Each row is where one point has got to under a steady rotation. How many steps took it there?
The counts run from 0 to 130.
129 94 131 136 128 150 107 134 130 110 148 95 160 140 96 146 131 145 127 128 102 114 144 107 120 126 126 126 120 137 135 107 101 144 106 135 142 130 139 147 152 82 130 109 122 146 173 118 184 170 159 134 149 148 131 141 108 156 151 85 132 168
68
129 85 111 133 120 131 94 105 102 99 126 102 142 136 94 142 130 127 145 129 120 121 135 142 145 120 117 109 127 114 120 108 74 114 101 137 140 127 141 152 130 91 127 115 149 113 138 104 184 157 116 134 94 135 135 140 83 170 164 102 130 154
57
111 109 126 137 110 125 94 105 108 113 109 111 174 124 101 120 132 138 128 113 122 116 164 128 138 128 112 109 113 133 127 119 89 145 120 128 125 160 158 158 113 85 147 136 121 140 167 135 185 147 143 117 125 149 128 162 84 170 154 122 120 162
91
114 112 127 118 94 117 83 97 125 104 130 100 153 139 118 107 150 143 131 109 125 129 161 115 124 119 113 105 98 123 127 115 82 144 124 135 130 137 169 155 119 89 163 146 120 146 166 108 166 160 146 141 99 148 131 147 102 172 140 127 127 146
10
136 97 140 110 117 127 109 96 117 113 125 109 152 117 102 133 163 157 113 136 101 124 148 121 129 121 108 96 83 138 116 117 85 148 85 136 127 130 117 153 131 72 133 134 128 128 154 113 146 170 173 121 120 149 134 139 99 147 143 88 125 147
103
105 113 131 131 125 114 98 122 131 98 130 91 135 116 100 153 131 140 115 120 97 123 111 151 139 115 107 90 91 126 122 135 99 126 107 141 145 124 126 157 117 75 132 116 132 130 149 107 172 160 154 143 128 180 115 152 88 157 152 103 139 148
108
123 127 129 129 124 140 105 109 125 104 132 79 150 95 126 120 145 147 122 139 108 112 125 143 152 110 93 113 102 124 125 125 96 133 118 146 132 120 126 134 129 72 132 104 129 115 161 126 172 183 144 126 142 141 119 165 98 179 161 119 144 143
79
127 122 138 124 122 121 101 143 118 119 153 122 168 141 111 125 131 127 121 119 127 118 135 126 143 116 108 129 126 133 130 101 81 122 99 134 155 154 145 153 131 51 134 93 128 129 172 120 184 152 161 130 115 148 140 128 83 157 140 113 127 146
96
127 97 128 142 102 137 95 107 109 106 137 112 152 124 93 141 124 133 142 130 100 128 153 138 134 119 101 118 113 121 126 120 75 127 109 130 125 131 141 165 117 96 128 108 138 102 140 106 175 146 117 126 96 121 127 143 70 178 156 113 127 163
59
120 131 144 141 119 129 99 110 124 134 131 73 137 145 121 125 134 159 97 135 86 100 121 152 150 109 90 130 111 125 129 120 101 125 125 133 135 139 132 144 142 90 146 110 127 122 154 125 183 166 152 122 119 172 129 160 92 164 155 118 127 153
1
120 127 151 145 106 120 110 119 143 130 139 73 130 125 100 141 150 156 111 134 94 125 115 148 127 106 117 126 111 124 137 108 92 124 120 131 146 126 144 164 118 94 151 113 120 122 138 112 186 168 140 123 101 174 125 163 81 153 164 123 136 150
112
120 130 130 130 106 116 89 114 121 116 130 118 166 132 109 120 126 125 129 109 123 127 153 131 140 109 116 124 134 138 133 117 89 133 106 134 144 161 158 154 118 69 153 130 109 129 175 131 184 154 137 126 115 163 124 135 80 160 160 115 121 160
93
145 125 136 128 114 150 97 140 117 120 145 112 165 141 107 136 150 140 118 141 121 124 143 111 135 116 119 132 119 118 131 102 76 122 91 130 156 139 121 146 131 59 136 102 124 121 162 113 177 157 166 127 120 133 135 129 90 158 139 102 119 150
98
123 118 152 120 108 144 90 119 109 99 157 97 152 160 113 139 152 159 124 142 107 120 141 127 124 124 117 128 97 123 123 115 96 155 137 113 114 128 156 151 145 111 138 104 131 130 158 110 176 177 139 127 122 141 128 160 97 185 123 90 156 156
36
107 116 127 136 100 134 91 107 108 107 120 116 162 121 94 130 125 141 137 128 122 117 161 133 132 128 115 114 104 132 127 126 86 149 131 124 133 159 164 155 110 91 143 141 129 141 159 125 178 146 140 114 123 136 123 162 71 170 153 115 121 162
90
142 129 123 102 104 115 91 97 114 109 146 81 162 135 121 160 168 137 106 130 116 125 144 107 146 125 135 129 95 121 115 109 91 137 123 138 132 140 131 156 106 70 147 103 141 131 141 135 163 164 147 123 137 138 134 144 85 161 143 106 128 146
130
138 111 119 106 103 135 111 105 129 112 146 66 151 106 116 143 148 151 120 130 130 105 143 107 145 112 111 138 96 128 123 107 103 124 136 142 136 118 143 150 105 70 145 103 133 128 161 119 155 156 141 116 143 123 147 157 80 176 141 121 140 142
48
131 119 106 120 91 110 81 131 130 100 146 95 156 137 127 107 147 144 124 108 128 123 151 124 134 116 104 130 104 124 135 126 88 130 112 131 149 130 149 169 132 60 157 119 122 144 154 101 162 150 137 136 85 148 135 134 94 156 147 119 119 143
124
110 112 145 119 117 139 99 134 125 100 162 106 157 140 103 144 119 141 126 124 99 119 145 123 118 120 108 135 122 141 126 115 104 146 107 131 146 139 154 155 143 87 129 105 120 128 177 116 166 163 156 131 151 140 124 142 77 161 146 81 136 170
66
133 114 130 122 103 150 77 116 117 85 149 90 157 147 123 130 138 149 138 128 106 131 146 130 137 122 117 115 101 125 141 116 98 154 127 129 127 116 141 140 147 113 158 126 114 147 164 115 175 174 133 120 120 149 119 138 116 172 149 93 132 170
39
131 83 113 111 119 125 93 98 119 94 117 98 136 128 111 165 121 141 111 117 99 128 125 141 131 118 99 103 123 115 118 122 93 114 107 145 148 128 139 150 128 85 138 140 141 119 156 112 173 151 157 141 122 161 133 149 93 162 149 84 141 140
26
135 96 119 136 106 128 87 108 134 103 126 94 133 129 108 161 124 141 108 127 84 129 139 133 128 106 95 119 122 117 137 133 96 108 121 140 140 126 130 167 129 84 135 135 136 109 147 104 183 151 133 151 116 157 122 152 87 177 152 104 135 138
28
133 76 120 98 116 126 98 91 113 100 115 94 134 130 115 162 121 142 108 129 95 116 134 139 137 128 96 101 114 123 124 123 90 125 108 137 133 138 130 155 126 83 128 137 144 115 157 110 169 155 158 128 133 158 135 142 89 166 141 85 143 137
25
121 122 141 139 116 128 102 110 117 135 134 63 130 149 115 120 137 159 103 134 96 95 118 150 139 109 102 128 117 120 122 105 97 120 118 132 145 135 144 143 148 93 148 110 126 122 148 125 185 168 160 129 104 170 139 158 102 156 152 114 128 149
2
143 117 144 119 106 133 100 119 129 124 155 115 158 125 104 139 162 143 131 142 109 138 140 107 121 121 124 117 98 130 124 96 65 135 95 143 152 127 124 158 123 72 142 108 133 127 147 118 160 170 169 131 115 130 136 127 92 144 142 94 121 141
100
112 118 117 138 106 140 107 109 98 109 126 73 135 141 81 115 143 154 134 150 127 85 146 142 124 124 127 132 110 111 118 122 88 137 113 124 145 139 144 147 126 90 140 126 136 132 142 109 165 160 140 114 110 132 132 158 75 164 165 102 113 165
86
143 109 133 107 116 122 108 123 120 110 156 88 160 137 120 153 159 138 101 121 120 133 127 115 152 131 120 132 94 123 132 92 82 125 109 131 147 129 128 164 114 70 148 87 146 139 142 117 166 147 148 112 116 134 144 128 77 154 149 119 120 154
18
125 121 152 120 104 124 99 121 113 110 158 92 143 148 102 139 155 160 124 132 108 127 131 134 115 104 125 144 120 125 114 104 94 140 119 117 132 117 167 158 141 105 145 103 120 117 144 108 172 173 129 141 100 156 140 155 87 166 133 89 156 141
34
134 96 115 117 108 129 86 105 126 93 125 99 129 127 109 164 118 141 111 123 92 133 128 145 127 109 96 110 123 113 130 130 94 109 113 143 154 123 135 159 126 87 140 142 136 116 151 108 179 153 140 146 123 159 121 147 89 171 151 88 140 144
27
144 109 130 118 97 137 114 120 126 115 131 99 157 97 95 129 149 157 147 136 124 111 139 139 142 97 119 117 90 137 129 123 96 137 104 128 135 113 126 140 127 73 141 132 103 135 170 93 160 166 135 109 113 166 139 137 100 163 147 83 152 139
74
153 98 133 90 105 121 109 83 110 115 132 83 149 138 121 153 162 148 105 136 107 125 148 118 139 129 127 124 110 123 129 96 83 136 98 131 132 129 122 159 117 86 149 126 136 119 143 122 154 159 154 105 118 144 143 126 85 150 154 94 119 151
21
110 121 129 111 98 112 79 107 126 94 138 107 153 145 124 109 142 138 127 106 128 128 151 123 135 112 105 110 96 127 129 120 90 146 120 130 129 144 164 156 118 80 169 137 119 146 169 107 163 152 137 138 102 147 126 141 93 170 139 122 132 150
11
147 140 119 103 99 122 87 114 113 104 148 85 168 136 119 153 169 144 105 126 125 122 143 113 145 125 137 140 98 112 113 121 95 130 116 129 143 131 130 153 102 65 152 107 129 130 142 128 163 155 148 126 135 137 131 144 79 164 138 101 124 150
129
114 108 146 116 104 122 95 114 124 116 150 99 159 129 107 129 133 140 121 111 98 122 164 122 112 119 115 134 141 145 117 111 99 145 101 128 121 142 157 163 133 93 129 103 115 102 165 124 168 175 147 135 136 142 124 147 83 159 145 95 142 166
64
113 120 132 142 124 126 102 130 135 104 126 85 139 120 100 155 131 149 106 125 94 125 115 153 143 108 105 101 99 117 127 138 104 120 108 139 150 124 118 151 119 76 137 122 124 127 146 102 181 158 148 136 126 174 114 159 87 165 156 106 128 155
109
129 104 139 107 115 121 106 98 120 105 125 101 147 118 105 135 161 152 120 129 104 128 135 131 131 116 112 95 87 133 109 121 85 144 81 139 135 126 123 147 130 76 143 142 123 130 153 113 144 172 168 132 119 165 128 135 95 144 149 76 129 152
104
130 96 113 116 99 129 91 123 131 97 156 82 153 134 128 117 121 146 139 111 111 110 140 138 147 120 98 120 90 140 146 118 102 137 121 137 137 118 143 152 145 88 149 110 117 148 170 100 162 155 133 107 101 158 137 125 106 157 148 105 124 163
42
123 118 119 111 121 109 92 134 117 89 138 91 161 150 131 121 148 131 106 98 140 124 138 118 148 118 119 115 113 122 122 112 100 126 102 129 141 137 144 151 123 56 152 105 122 140 170 109 172 154 143 141 116 153 130 131 92 169 142 125 133 155
14
130 130 117 114 116 114 87 136 120 92 149 92 160 151 127 130 145 130 108 107 138 128 132 118 148 117 126 125 113 115 130 113 101 123 102 131 153 131 134 151 117 61 155 101 124 141 164 106 171 153 139 136 112 150 128 122 82 169 149 110 126 158
15
111 112 145 114 109 125 100 123 124 107 164 102 157 138 105 132 122 135 127 116 101 126 147 126 112 123 113 135 132 148 116 110 102 149 104 132 140 138 163 161 135 89 127 98 118 117 169 123 168 169 149 137 142 150 125 140 81 155 143 88 141 164
65
116 143 146 135 113 123 99 107 128 124 142 80 140 133 123 134 132 154 99 135 81 115 118 156 148 104 86 124 101 128 130 126 102 126 124 142 138 136 133 148 135 90 148 112 122 125 148 133 180 166 149 123 121 171 119 159 88 163 158 111 129 153
0
120 122 129 128 94 146 89 103 117 103 122 99 148 142 107 117 142 166 130 133 126 123 151 119 122 114 109 112 95 105 131 116 80 138 132 127 139 136 161 145 121 102 169 149 123 145 163 109 171 154 155 127 100 131 130 161 99 178 133 113 124 155
8
142 85 132 130 108 140 121 123 133 127 143 105 157 111 93 135 150 155 146 133 109 108 144 118 134 116 123 115 83 153 146 110 94 142 109 132 130 121 133 155 141 73 130 121 120 154 170 97 174 162 142 112 112 163 147 135 105 152 153 94 140 142
72
121 134 136 126 105 120 84 122 120 122 145 120 169 141 115 118 126 125 125 116 120 119 163 125 137 112 110 131 131 139 139 121 92 131 108 131 139 166 143 158 125 59 148 120 116 125 176 123 186 153 141 134 119 159 128 127 79 166 153 115 127 154
94
145 97 134 84 95 112 105 81 114 111 136 91 139 131 118 154 149 144 115 132 101 123 138 130 135 130 122 120 108 132 124 100 82 136 99 133 136 132 130 161 122 89 153 131 140 119 142 118 151 160 155 112 118 154 139 121 83 146 148 86 131 144
22
122 108 141 131 124 152 104 137 126 104 151 100 159 145 97 142 123 150 118 129 103 115 152 112 121 122 115 138 123 139 131 115 106 145 106 128 140 137 142 147 149 86 129 108 120 135 178 114 181 166 158 128 153 139 127 144 92 165 143 83 132 172
67
123 91 141 132 107 132 103 111 110 109 129 109 163 110 94 131 128 142 127 100 103 136 149 138 128 121 95 123 122 132 112 107 79 134 99 127 129 132 162 167 120 100 135 105 119 105 144 118 166 157 130 121 105 131 134 154 75 159 148 108 130 172
61
